0: [ 1.  -0.8  0.5  1.5  1.8  0.7 -0.5 -1.7]
1: [-1.1 -0.5 -0.9 -1.8 -1.4 -1.7 -1.  -1.7]
2: [-1.3 -0.1 -0.7 -0.5  0.   1.   0.   1.2]
3: [ 0.1 -0.6 -1.2 -0.8 -0.9 -1.5 -1.7 -1.1]
4: [-1.  -0.2 -1.4  0.2 -2.5 -2.  -2.1 -2.2]
5: [-0.5 -0.1 -0.4 -0.1 -0.8 -0.5 -0.1 -0.3]
6: [-2.3 -3.8 -1.3 -0.6  3.5  1.9 -1.1  1. ]
7: [-1.  -0.2 -0.6 -0.5 -0.9 -1.2 -0.7 -0.7]
8: [0.7 1.3 1.3 0.8 1.  0.7 0.9 0.8]
9: [ 0.2  1.1  0.5  0.1  0.   0.1  0.8 -0.2]
10: [2.1 1.8 2.1 1.  1.9 1.4 2.2 1.8]
11: [ 0.3  0.6  0.2 -0.1 -0.1 -0.3  0.2 -0.4]
12: [-0.9 -0.8 -0.7  0.6 -0.6 -0.6  0.1 -0.2]
13: [-0.3  0.1 -0.4 -0.1 -0.4 -0.8  0.3  0. ]
14: [ 1.1 -1.3 -0.6  1.1 -1.2  0.1 -1.2  1.4]

[-0.7  0.1 -0.5 -1.  -0.4 -1.3 -0.6 -1. ] 7 5 13
[-2.1 -1.3 -1.6 -1.6 -0.7  0.6  0.   1. ] 2 12 5
[ 0.9 -0.9  0.3  1.3  1.7  0.6 -0.6 -1.8] 0 11 9
[0.9 1.5 1.5 0.9 1.2 0.9 1.  0.9] 8 10 9
[-0.9 -0.2 -0.5 -1.1 -0.4 -1.2 -0.8 -0.7] 7 5 3
[ 0.8 -0.3 -1.6 -0.9 -1.9 -0.6 -1.7 -0.6] 3 7 5
[ 0.6 -0.3 -1.5 -0.8 -1.8 -0.7 -1.6 -0.6] 3 7 5
[-1.2 -0.4 -0.8 -0.6 -1.  -1.3 -0.9 -0.8] 7 5 1
[-2.  -0.3 -0.8  0.7  0.1  2.3  1.1  2.5] 2 12 8
[2.1 1.7 2.1 1.1 2.  1.5 2.2 1.7] 10 8 9
[-0.6  0.  -0.6 -1.  -0.5 -1.3 -0.7 -1.1] 7 3 5
[-1.2 -0.1 -0.6 -0.5  0.   0.8  0.   1.1] 2 5 13
[1.1 1.3 1.  1.1 0.8 0.8 1.4 0.6] 8 9 10
[-0.8 -1.2 -1.4  0.8  0.5 -1.1 -0.3  0.5] 12 13 5
